One turn moves each row of this set onto another row. After a few examples, where does it send each row asked below?
Vebef: [ 0.97  0.18  0.04 -0.86  0.41  0.43 -0.54 -1.82 -1.25  2.77  1.61 -1.24
 -1.46  0.05  0.39  0.80  0.67]
beku: [ 2.57  2.70 -1.33 -1.74  1.80  1.10 -2.27 -1.63  3.26  0.53  0.39 -1.33
 -1.03  1.01 -2.05  1.81 -1.63]
Mubo: [ 0.54  1.40 -0.46 -1.46 -1.29  0.78 -2.33 -1.88 -0.75  0.19  0.91 -2.03
 -1.25 -1.18 -1.18  0.87 -0.93]
Besi: [ 2.32  0.80  0.75  0.90 -1.17 -1.74  0.05 -2.77  2.31  0.14  1.11 -1.26
 -1.67  1.05 -1.48  1.53  0.04]
zezi: [ 0.98  1.01 -0.12 -1.58  1.28  0.25 -1.01 -1.60  1.62  1.23  1.38  2.09
 -3.83  0.22  0.08  1.84 -1.03]
lodit: [ 1.30  1.54 -1.27  0.76  1.34 -0.76 -0.11 -3.14  0.70  0.91  1.94  0.55
 -0.71  1.02 -0.04  1.52  0.13]
Zagap: [ 1.54  1.56 -0.20 -1.54 -1.96  0.04  0.21 -2.96  1.88  1.90 -2.60 -1.21
 -1.22 -0.08 -0.75  2.08 -0.67]
zipo: [ 1.38  2.33  0.13  0.30  3.13 -0.55 -2.46 -1.85  1.50  1.71 -1.30  0.00
 -1.87  1.96 -0.70  2.91 -1.18]
dugi: [ 2.03  1.38  0.67 -0.26  2.70  0.05 -1.94 -1.17  0.88  3.53 -1.54 -2.55
 -1.79  0.97 -0.35  1.95  0.00]
Mikog: [ 1.93  1.55 -0.43  0.18 -0.02  0.50 -0.35 -1.85  3.33  2.02  0.18  1.03
  0.83  0.09 -0.72  3.56 -1.72]
fet: [ 1.67  2.41 -0.40 -2.15 -0.39  1.20 -1.26 -2.04  0.88  1.00 -2.09  0.08
 -2.25 -0.83 -0.15  0.32 -0.11]
tevok: [ 0.82  0.62  1.55 -1.23  0.51  0.88 -3.36 -1.73  2.12  2.90 -1.71 -0.79
 -0.93  1.49 -1.92  3.29 -1.20]
damaz: [ 0.75 -0.87  0.29 -1.79 -1.15  0.18  0.31 -2.39  2.58  3.34  0.84 -1.01
 -1.53 -0.19 -1.24  3.46 -0.58]
bifim: [ 1.93  1.25 -0.14 -0.46  0.88 -0.73 -0.95  1.19  0.97 -0.63  0.69  0.17
  0.03  1.27  0.64  1.14 -1.47]
desus: [ 0.45  0.86 -0.16 -1.36 -0.18 -1.57  0.47 -3.99  1.86  0.83 -1.09 -0.78
 -0.41  0.00 -1.31  3.81 -0.17]
demed: [ 3.20  2.11  0.60 -0.02 -0.67  0.26 -1.00 -0.63  2.83  0.32 -0.64 -2.57
 -0.86 -1.81 -0.94  1.61 -1.41]
Vov: [ 0.87 -0.82  0.36 -1.18  1.10 -0.77 -0.98 -3.18  1.98 -1.41  1.38 -1.25
 -1.86 -1.11 -1.09  2.80 -0.98]
vabip: [ 0.79  1.23  0.42 -0.88  2.40 -0.22 -1.91 -0.90 -0.34 -0.51  1.07 -0.10
 -1.01 -1.60  0.37  3.11 -1.75]
Lev: [ 0.88  0.75  0.27 -1.56 -0.22 -0.53 -1.26  0.98  2.22  0.89  1.45 -0.14
  1.46  0.77 -1.38  2.66 -0.86]
fudu: [ 1.74  0.41  1.97  0.09  1.68 -0.95 -2.70 -2.25  2.10  0.37 -1.85 -2.13
 -1.64  1.45 -1.37  2.95 -1.17]
Fefo: [ 2.73  0.68 -0.14 -0.87  0.21  0.31  0.28 -1.33  1.31  1.37 -0.20 -2.54
 -3.77 -0.96  0.69  0.50 -0.71]
Lep: [ 1.13  2.33 -2.85 -1.20 -0.29  1.06 -0.50 -2.67  2.02  1.20  0.06 -1.08
 -0.92 -1.20 -0.72  2.17 -2.14]
kor: [ 1.84 -0.52  1.62 -0.94  0.31 -1.04 -0.95  1.08  2.00 -0.15  1.13 -0.47
  0.23  1.14 -0.37  1.53 -0.43]
lato: [ 1.06  1.71 -0.36 -0.86  2.05  1.20 -3.48 -2.03  1.12  1.71 -1.73 -2.62
 -0.04  0.00 -1.44  2.36 -1.20]
Sas: [ 0.92  1.86  0.46 -1.03 -2.93  0.06 -1.74 -1.69  1.66  1.43  0.95  0.23
 -2.04  0.75 -2.19  1.90 -0.94]
poro: [ 0.23  0.46  0.91 -1.96  1.84 -1.52 -0.19 -3.08  0.85  1.09  0.20  0.67
 -1.71 -0.13 -0.91  3.13  1.20]
beri: [ 2.99 -0.42  0.47 -1.50  0.71  1.48 -0.76 -1.99  3.23  3.17  0.06 -1.08
 -0.97  2.62 -0.59  2.09 -1.05]
taz: [ 1.41  1.39 -0.57 -1.05 -0.37 -0.81 -0.50  1.23  1.18  0.82  0.63 -2.48
  1.33  0.00 -0.75  2.16 -1.16]
zurid: [ 0.63  1.27 -0.27 -2.49  1.79  0.21 -1.90 -1.15  0.34  2.07  0.89 -0.23
 -2.41  2.20 -0.49  3.88 -2.62]
kap: [ 1.83  2.01  1.53 -1.58  0.01  0.74 -1.63  1.09  0.95  2.78  0.37  0.13
 -2.89 -1.02 -0.24  2.07 -1.11]
Vikun: [ 1.90 -1.42  2.06  0.03  1.07 -0.77  0.30 -1.58  1.21  1.89  0.76 -1.15
 -0.28 -0.20  0.68  3.58 -0.59]
lugil: [ 2.60  1.17  1.07 -2.33  1.41 -0.37 -1.41 -0.37  1.53  1.56  0.57 -3.78
 -3.32  0.79 -1.51  2.20 -0.96]
kasu: [ 1.87  1.52 -0.34 -0.84 -0.21 -0.58 -0.10  1.87  0.66  1.91  0.32 -0.98
 -0.12  1.18  0.68  1.45 -1.28]
nav: [ 1.22  1.18  0.83 -2.28  1.85 -0.22 -1.20 -2.14  0.25  0.24 -0.64 -0.16
 -2.77 -1.14 -0.13  0.73  1.26]
kope: [ 2.01 -0.64 -0.16 -1.12  1.93  0.30 -1.23 -2.87  1.01 -0.27 -0.03 -2.79
 -0.44  1.60  0.09  2.88 -2.60]

beri turns into zurid
fudu turns into dugi
demed turns into Vikun
And these:
Vov turns into Fefo
Mubo turns into Besi
taz turns into kor
Zagap turns into poro

One turn moves each row of this set onto another row. After a few examples, where does it send each row asked below?
piga: [-0.62 -1.47  2.00  1.29  1.09 -0.38 -2.18 -1.16  1.38 -1.10  0.31  1.36
  0.69 -0.03]
guka: [ 1.34 -1.87  3.13 -0.99 -0.46 -0.09  2.18  0.12  0.31 -0.72 -0.26 -0.24
  0.00  1.34]
Zomis: [ 0.58 -0.90  2.76  1.34  0.41 -0.34 -0.72 -1.03  1.47  0.90 -0.24  1.18
  0.12  1.28]
ves: [-0.19 -1.86 -0.65  0.30  0.74 -1.02 -1.34  0.04 -3.63 -1.06 -0.17 -0.59
 -0.04  0.86]
kazef: [ 0.41 -1.33  0.02 -1.47  1.79 -1.35 -0.56  0.35 -3.31 -1.87  0.02 -0.14
 -0.42  0.83]
nuvi: [ 0.30 -1.59 -0.04 -0.82  1.77 -1.22 -0.83  0.37 -3.58 -1.32 -0.18 -0.15
  0.19  0.78]
dage: [ 0.02  0.06 -0.22  1.89 -1.07 -1.02  0.45 -0.86  0.55  0.23 -0.13  0.75
 -1.38 -0.96]
Bulod: [ 0.28 -0.16  0.43  0.66 -1.98  0.55  1.52 -1.97  0.18 -0.81 -0.80  0.92
  0.65  1.07]
gid: [-1.03 -1.24 -1.19 -0.57  0.95 -1.35  0.21 -0.96 -3.42 -0.93 -0.21 -0.56
  0.43  0.35]
kup: [-0.40 -1.78 -0.32  0.63  0.81 -1.39 -1.28  0.25 -3.63 -0.41 -0.09 -0.33
 -0.35 -0.30]
fem: [-0.10 -1.76  0.18 -1.12  1.64 -1.67 -0.06  0.24 -3.46 -1.39  0.06 -0.24
 -0.84  0.65]
monuz: [ 0.45  0.98  0.21  1.06  0.39  1.22  0.63 -2.42  0.52 -1.60 -0.32 -0.23
 -0.90  1.16]
laz: [-0.26 -0.01  1.07 -0.78 -0.27 -1.79  2.58 -0.75  0.88 -0.50 -0.31 -1.54
  0.06 -0.41]
kuf: [-0.33 -1.98 -1.02 -0.57  1.35 -0.79 -0.07 -0.54 -3.46 -0.79  0.04 -0.72
  0.48  0.90]
Nopul: [-0.13 -1.53  2.28 -0.44  0.10 -2.74 -0.08  0.60  1.11 -0.96  0.36  1.18
 -1.14 -0.48]
vop: [ 0.36  0.74  1.77  1.03 -0.46  0.08  0.44 -2.04  1.10  0.14 -1.07  0.08
  0.39  1.84]
milu: [ 2.28  0.11  0.52  0.88 -0.52  1.33  0.95 -1.81 -0.45 -0.33  0.33 -1.12
 -1.01 -0.62]
fip: [ 1.00  0.06  0.47  1.81 -1.41  0.26 -0.93 -2.27  0.06 -1.59  1.18  0.07
  0.49 -0.91]
Ped: [ 1.80 -1.96  2.94 -0.06  0.65 -0.81 -0.99 -0.35  0.56 -1.77  2.04  0.53
 -0.12 -0.81]
gafiz: [ 0.35 -1.00  3.25 -0.11  0.20 -0.64  0.69 -0.99  1.45 -0.05 -0.48 -0.60
 -0.25  2.43]
dele: [ 0.44 -1.49  2.90 -1.41 -0.26 -1.12 -0.02 -1.09  0.51 -1.50  0.20 -1.88
  1.90 -0.56]
nal: [-0.77 -1.69 -1.49 -0.66  1.33 -0.83 -0.11 -0.93 -2.98 -0.74  0.11 -0.63
  0.98  0.41]
Falo: [ 0.60 -1.99  1.24 -0.14 -0.47 -0.57 -1.54 -1.90  0.70 -1.88  1.07  2.33
 -0.96  0.26]
nemu: [ 0.45 -1.31  3.27 -0.28  1.41  0.04  0.65 -0.27  0.80 -1.26  0.06 -2.54
 -0.10  0.71]
bog: [ 0.70 -1.85  2.72  1.37 -1.00 -0.38 -0.72  0.13  0.45  0.03 -0.33  1.86
  1.01 -0.07]
fidi: [ 0.93 -0.93  1.40 -1.21 -0.36 -0.10  1.67 -2.17  0.55 -2.22  1.56 -1.66
  0.33  0.40]
zife: [-0.08 -2.14 -0.40  0.67  0.58 -0.94 -1.62  0.41 -3.37 -0.84  0.03 -0.90
 -0.40  0.21]

kazef turns into nal
Nopul turns into laz
fidi turns into fip
And these:
dele turns into milu
piga turns into nemu
Bulod turns into bog
fem turns into gid
nuvi turns into kuf
gafiz turns into vop

One turn moves each row of this set onto another row. After a few examples, where does it send each row asked below?
pote: [ 0.15  1.27  1.00  0.59 -2.25  0.01 -0.65  2.11 -0.39 -0.95 -1.29 -1.00
 -0.88]
Noset: [-0.31 -0.51  0.89 -1.72 -0.20 -0.46  0.89 -1.48  1.40  1.24 -1.39 -0.83
  0.54]
peg: [-1.47 -0.72 -0.47 -0.30  1.22  1.61  0.25  0.84 -0.83 -0.91  0.03 -0.13
  0.61]
fam: [ 0.17 -1.17 -0.96 -0.07 -1.49  0.35 -0.20 -0.46  3.64 -0.40 -1.03 -0.01
 -0.26]
vob: [-1.73 -0.43 -0.16 -0.34 -0.61  0.22 -0.58 -0.39  3.16  0.01 -0.70 -0.58
 -0.49]
vaf: [ 0.02  1.55 -1.83  1.93 -0.95  0.37 -0.23  1.11 -1.65 -0.66 -0.42  1.09
 -0.59]
Saf: [-0.29 -1.04 -1.78 -1.40 -1.32 -0.22 -0.49 -1.53  1.55 -1.97  0.92  0.14
 -0.36]
feni: [ 1.63  0.66  0.58 -0.88 -1.31 -1.18 -2.02  0.58 -1.28  0.01 -0.25  0.65
 -1.43]
gureg: [ 0.35  1.82  0.18  0.59 -0.42 -0.71  1.13  0.51 -1.24 -1.61 -0.10 -1.47
 -0.76]
Gon: [-1.66  0.48 -0.85  0.24 -0.90 -3.20  1.09  1.07  0.35  0.44 -1.56 -0.37
  0.34]
tosal: [ 0.99 -1.18 -1.81 -0.05  0.11 -3.31  0.92  0.75  0.01 -0.97 -0.66  0.30
  0.15]
nom: [-0.03 -0.84 -2.04  1.17 -0.54 -2.32  0.83  2.04  0.84  0.50 -1.65 -0.30
  0.50]
fuma: [ 1.32  0.95  0.43  0.60 -3.03 -0.05 -0.55  1.93 -0.14 -0.47 -1.44 -0.60
 -0.73]
gis: [ 2.17  1.47 -1.29  0.62 -2.25 -0.79  0.43  0.18 -1.01  1.11 -0.54 -0.78
 -0.33]
bafit: [ 1.71 -1.02 -0.11 -1.67 -1.40  0.10  1.86 -0.95 -0.06 -0.78 -0.37 -0.76
  1.09]
gog: [-0.72  0.02 -1.63 -0.86 -2.13  0.76 -0.15 -0.76 -1.03  1.54 -0.69  1.97
  1.08]
fim: [-0.99 -0.64 -1.72  0.19  1.03 -2.97 -0.07  1.31 -0.47  0.27 -0.47  0.22
 -0.08]
gurib: [ 0.64 -1.63 -1.70  0.09 -0.46  1.05 -0.33 -0.31  1.44  1.37 -1.76  1.74
  0.84]
nuko: [ 0.61  1.28 -0.77  1.82  0.34 -0.06 -0.78  0.88 -0.65 -0.09 -1.25  2.09
 -1.24]
vof: [-1.70 -0.56  0.09 -0.37  0.40  0.62  0.73 -1.01  0.81 -2.00 -1.37  1.87
  0.30]
vonuv: [-0.66 -0.22 -1.69  1.01 -1.35 -2.70  1.50  1.19  0.48 -1.45 -1.75  1.02
  0.46]
zim: [-1.02 -0.41 -2.46 -0.61 -1.99  0.86 -0.28 -1.04 -0.38  1.30 -0.69  1.31
  1.14]
Tud: [-0.52 -0.06 -1.95 -0.31 -0.90 -3.63  0.33  0.04 -0.54  0.13 -0.82  1.59
  0.11]
Zugo: [-1.20 -0.42 -1.74 -1.63 -1.52 -0.43 -1.13 -1.67  1.26  0.05  0.98 -0.23
 -0.32]
zafu: [-1.88 -0.97 -1.22 -0.31  0.86  1.41  0.37  0.15 -0.23 -1.40  0.01 -0.47
  0.68]
veza: [ 2.38  1.46 -0.06  0.47 -1.19 -1.38  0.02 -0.32 -0.19  1.69 -1.36  0.48
 -0.86]
belog: [ 1.67  0.54  0.89 -0.75 -0.85 -1.07 -1.51  0.62 -1.20 -1.50 -0.19  0.67
 -1.48]
tipa: [ 0.16  1.35  0.29  0.93 -2.91  0.22 -0.92  2.00 -0.53 -0.90 -1.47  0.26
 -0.82]
zar: [ 1.54  0.25  0.20 -0.19 -0.60 -0.53 -2.31  1.31 -1.28 -0.64 -0.25  0.99
 -1.44]
nutis: [-1.57 -0.17 -0.82 -0.18 -1.91  0.18 -0.48 -1.03  3.04 -0.71 -1.09  1.20
 -0.37]
fezed: [-0.35  0.10  1.47 -1.75 -0.42 -0.23  1.02 -0.90  0.46  1.44 -1.20 -0.85
  0.67]
zuge: [ 1.03  1.50  1.33  0.52  0.63 -1.22  0.84  0.01 -0.40 -1.38 -0.92 -0.07
 -1.32]
dazi: [ 0.82 -1.09 -0.83 -1.73 -1.53 -0.12  1.77 -1.55  0.48 -0.68 -0.37 -1.21
  1.16]
tumo: [-0.58 -1.38 -2.35 -0.79 -0.36  0.52 -1.41 -0.53  1.53 -0.51  1.10 -0.29
 -0.34]
Gise: [ 1.26 -1.49 -1.31  0.23 -0.61  1.46 -0.07  0.56  0.68  1.58 -1.56  1.49
  0.93]
Pamod: [-1.15 -0.19  0.43 -0.21 -0.11  0.88  1.08 -0.43  0.03 -2.21 -1.39  2.24
  0.53]

gis turns into nuko
nom turns into fim
And these:
bafit turns into Gise
gurib turns into zafu
nutis turns into Saf
zar turns into pote

